In the data rows, the value 128 means zero.
The rows of a group are copies of one hidden pattern, each moved along and wrapped round at the ends. There are 10 groups. The first row asked about is in group 0, and each new group gets the next number.
The rows in order, each followed by its group:
[137 172 150 130 107 120 105 102 123 110  91  85 130 150 148 153 165] 0
[187 132 132 118 138 160 123 109  98  92 102 130 114 104 123 143 155] 1
[120 113 118 101 104 115 107  89  91 136 142 145 145 157 137 176 160] 0
[130 133 101  84 105 105 138 106 105 112 138 148 151 162 160 140 150] 2
[111 109 109 114  90  94 136 149 131 151 164 132 172 157 128 109 121] 0
[134 122 141 160 132 111  98  89 109 135 115  98 122 143 163 189 145] 1
[113 128 112 153 134 105 116 168 108 135 177 152 137 126 104  89 141] 3
[154 168 129 178 163 128 107 112 109 109 109 108 101  96 132 148 140] 0
[126 171 144 145 132 176 107  84 119  85 136 109 129 127 139 111 128] 4
[138 128 108 141 166 122 110  98  89 111 126 108  96 124 147 155 176] 1
[138 179 157 134 136  97  89 142 110 114 110 152 138 104 118 164 112] 3
[126 101  68 103 152 147 122 143 148 132 105 148 131 160 143 159 131] 5
[152 172  97 102 112 116 146  78 143 120 150 107 141 126 134 128 161] 6
[176 150 131 117 121 108 111 120 113 100  92 129 151 154 152 163 127] 0
[110 104 116 139 145 154 166 164 132 149 139 131 104  93 105 104 129] 2
[ 89 139 120 117 130 141 110 138 116 168 149 148 131 176 102  90 125] 4
[115  77 132 118 118 125 136 113 129 119 156 155 151 127 176  97  79] 4
[109 132 119  94 122 143 158 178 149 130 118 143 168 132 105  98  92] 1
[119 142 146 153 165 160 135 153 141 132 104  79  97 108 135 114 103] 2
[138 131 100  93 145 111 119 108 153 136 108 127 166 104 137 175 161] 3
[116 141 154 147 164 161 139 153 145 136  96  84  89 104 140 113 103] 2
[ 70  99 150 144 134 142 140 125 116 151 132 154 152 160 130 127  90] 5
[ 73 102 107 141 121 102 120 140 148 143 150 160 134 144 135 141 103] 2
[118 137 130 160 143 177  93 105 108 111 141  79 157 130 149 111 130] 6
[ 90 127 107 122 128 135 119 138 121 179 145 150 132 169 107  87 116] 4
[112 128 112 141 100 126 124  91 132 168 166 133 150  93 114 140 144] 7
[139 120  86 139 168 170 137 146  90 110 144 151 118 138 112 124  96] 7
[156 124 111 128 170 107 121 170 152 132 127 101  85 146 111 116 108] 3
[109 109 132  74 150 108 144 115 139 122 137 122 151 138 175  99 107] 6
[132 135 113 128 120 157 146 145 132 179 110  84 126  88 139 118 115] 4
[135 186 134 124 145 116 138 148 127 118 146  79  82 119 109 144 142] 8
[144 145 132 114 141  73  86 121 109 146 150 121 178 136 124 147 125] 8
[145 144 123 147 133 125 108 150 137 152 150 158 123 126  89  68  95] 5
[120 138 151 151 161 158 129 148 144 143 100  91  93 102 139 118 102] 2
[142 113  90 123 132 147 150 154 167 135 149 142 134  98  81 108 106] 2
[140 132 110 140  75  83 125 107 146 143 129 174 134 129 146 116 138] 8
[111 102  90  90 125 151 144 143 152 143 177 150 129 107 112 106 106] 0
[128 119 137 133 143 121 129 120 163 146 150 130 173 107  81 118  88] 4
[138 168  94 113 110 113 141  73 148 118 157 109 144 123 127 127 161] 6
[121 134  91  79  98 149 138 117 145 136 129 106 151 133 149 151 158] 5
[115 103 125 147 157 178 135 132 115 135 169 130 104 103  80 104 125] 1
[113 136  78 143 124 153 108 141 123 138 125 154 137 160  91 104 115] 6
[143 116 105 114 142 146 150 170 165 124 146 137 129  99  80 103 106] 2
[134 106 123  98 127 115  88 140 163 164 143 152  95 117 139 143 120] 7
[138 130 161 107 141 114 137 141 160 144 170 100 107 112 122 138  78] 6
[138  71 157 125 148 108 149 121 124 134 171 145 172  94 112 105 116] 6
[118 107 101 114 110  90  94 129 145 141 157 159 144 173 156 129 112] 0
[ 95  89 133 144 139 156 159 138 173 161 127 107 120 118 113 119 111] 0
[ 74 151 122 152 106 131 115 131 129 160 145 171  99 104 112 113 148] 6
[128 141 140 134  95  75  95 105 143 111 102 113 132 148 156 158 156] 2
[108 124 135 167 165 151 130 153 115  90 155 148 130 107  97  96 129] 9
[171  94 105 106 126 150  77 148 119 147 111 145 110 129 134 163 138] 6
[110 129  85 132 113  92 153 169 167 134 148  93 114 137 145 119 140] 7
[114  84 135 118 120 135 134 111 126 126 180 144 150 133 179 108  83] 4
[ 86 121  82 134 114 119 130 142 112 136 126 169 143 151 142 187 101] 4
[133 167 172 139 144  88 115 134 143 116 138 116 127  85 131 112  92] 7
[138  91  87 105 101 134 115 105 118 143 150 153 167 162 132 141 134] 2
[144 136 130 100  82 105 104 144 114 106 115 147 150 151 151 153 125] 2
[138 109 129 124 159 150 152 138 174 103  88 120  93 136 112 120 132] 4
[139 173 158 120 108 123 104 110 115 110 102  88 136 142 135 145 167] 0
[141 115 121 132 139 113 132 110 162 149 148 124 176 109  81 122  87] 4
[126  86 135 121 123 134 142 114 139 123 170 156 149 125 177 103  89] 4
[144 159 128 127  93  68  96 144 148 118 143 141 130 113 148 134 153] 5
[141 131 104 143  80  88 115 106 148 146 131 174 131 114 154 124 138] 8
[136 136 138 156 140 161  99  93 111 116 137  82 153 125 152 116 143] 6
[109 125 152 174 168 137 124 155 104  96 147 156 118  98  95 100 135] 9
[153 142 124 142 131 131 112 143 138 149 148 151 129 126  85  65  94] 5
[ 75 100  99 147 114 103 118 137 148 139 166 164 133 147 144 133  95] 2
[111 133 128 170 151 151 129 172  94  90 125  82 135 112 123 144 132] 4
[141 175 155 128 109 116 107 103 111 114  95  87 125 143 145 146 157] 0
[149 165 158 136 148 144 136 104  78  97 105 144 114 101 105 136 151] 2
[149 124 151 112 134 120 129 126 154 148 169 100 107 110 114 139  73] 6
[146 107  90 147 151 133  93  97  99 125 120 125 141 166 164 133 121] 9
[133 124 145 132 139 135 129 115 139  83  85 114 108 147 145 125 187] 8
[134  97 116 108 154 132 104 119 162 100 125 169 161 138 139 102  83] 3
[151 139 133 101  90 102 103 141 114 100 112 140 152 149 160 155 135] 2
[130 182 129 123 141 114 145 147 133 117 144  79  85 119 113 136 141] 8
[153 138 173 100 101 111 115 140  83 156 131 153 110 140 126 133 129] 6
[113  93 127 145 167 172 142 128 121 144 171 129 112  98  86 104 123] 1
[ 86 139 110 119 107 158 133 106 125 176 106 137 170 158 136 134 107] 3
[148 129 128  92  70 104 143 148 127 143 140 138 107 152 139 152 150] 5
[145 136 148 149 153 128 133  84  65 100 141 139 127 142 135 125 113] 5
[153 108 144 122 136 129 151 138 167  93 106 109 113 133  78 155 127] 6
[165 103 133 178 157 132 137 107  85 139 113 117 106 153 129 110 120] 3
[105 135 111 107 115 117  88  87 136 157 143 147 159 136 176 154 129] 0
[129 133  98  80 140 109 118 108 150 121 113 121 169  96 132 183 153] 3
[137 132 104  80 135 113 115 110 145 125 101 126 163 115 128 170 156] 3
[112  96 148 140 125  98  98 103 123 107 126 151 169 168 135 124 153] 9
[109 137 168 147 135 134  98  79 149 106 116 108 144 125 100 118 165] 3
[ 82 102 132 107 104 126 152 160 178 141 127 120 140 163 132 103  98] 1
[111 139 157 136 105  96  87  99 127 116 106 111 139 161 180 139 126] 1
[100 139 115 136 129 157 139 164  95 104 112 119 139  78 154 136 154] 6
[117 137  68 151 127 154 112 140 120 136 127 161 149 167  98  99 109] 6
[114 154 121 101 126 176 103 129 167 151 140 126  99  90 145 100 115] 3
[157 164 137 173 154 129 107 123 103 105 111 111  94  97 128 146 145] 0
[149 123 157 108 137 126 138 128 158 145 165 101 110 107 124 133  79] 6
[155 158 160 125 149 139 137  98  81 101  99 137 107  97 112 135 150] 2
[139 165 137 115 101  85 103 131 107 108 129 142 159 171 135 128 108] 1
[107 109 113 137  72 148 119 161 108 139 125 136 133 161 138 163  98] 6
[135 132 141 131 159 136 164  93 105 114 116 141  80 155 123 155 104] 6
[123  88  70 102 147 143 137 138 137 138 112 148 129 149 144 151 123] 5
[105  83 115  92 134 107 121 132 141 119 138 121 169 149 152 133 169] 4
[143 125 141 132 164 136 171 101 107 114 119 142  75 144 117 161 102] 6
[110  99 140 173 162 140 146  94 109 137 138 118 131 112 124  98 141] 7
[ 72 152 129 150 104 144 129 136 121 156 143 167 100 105 110 104 140] 6
[135 111  87 150 164 164 142 145  94 122 144 143 116 141 103 131  92] 7
[153 143 132 175 105  87 118  81 138 111 127 131 143 115 136 121 163] 4
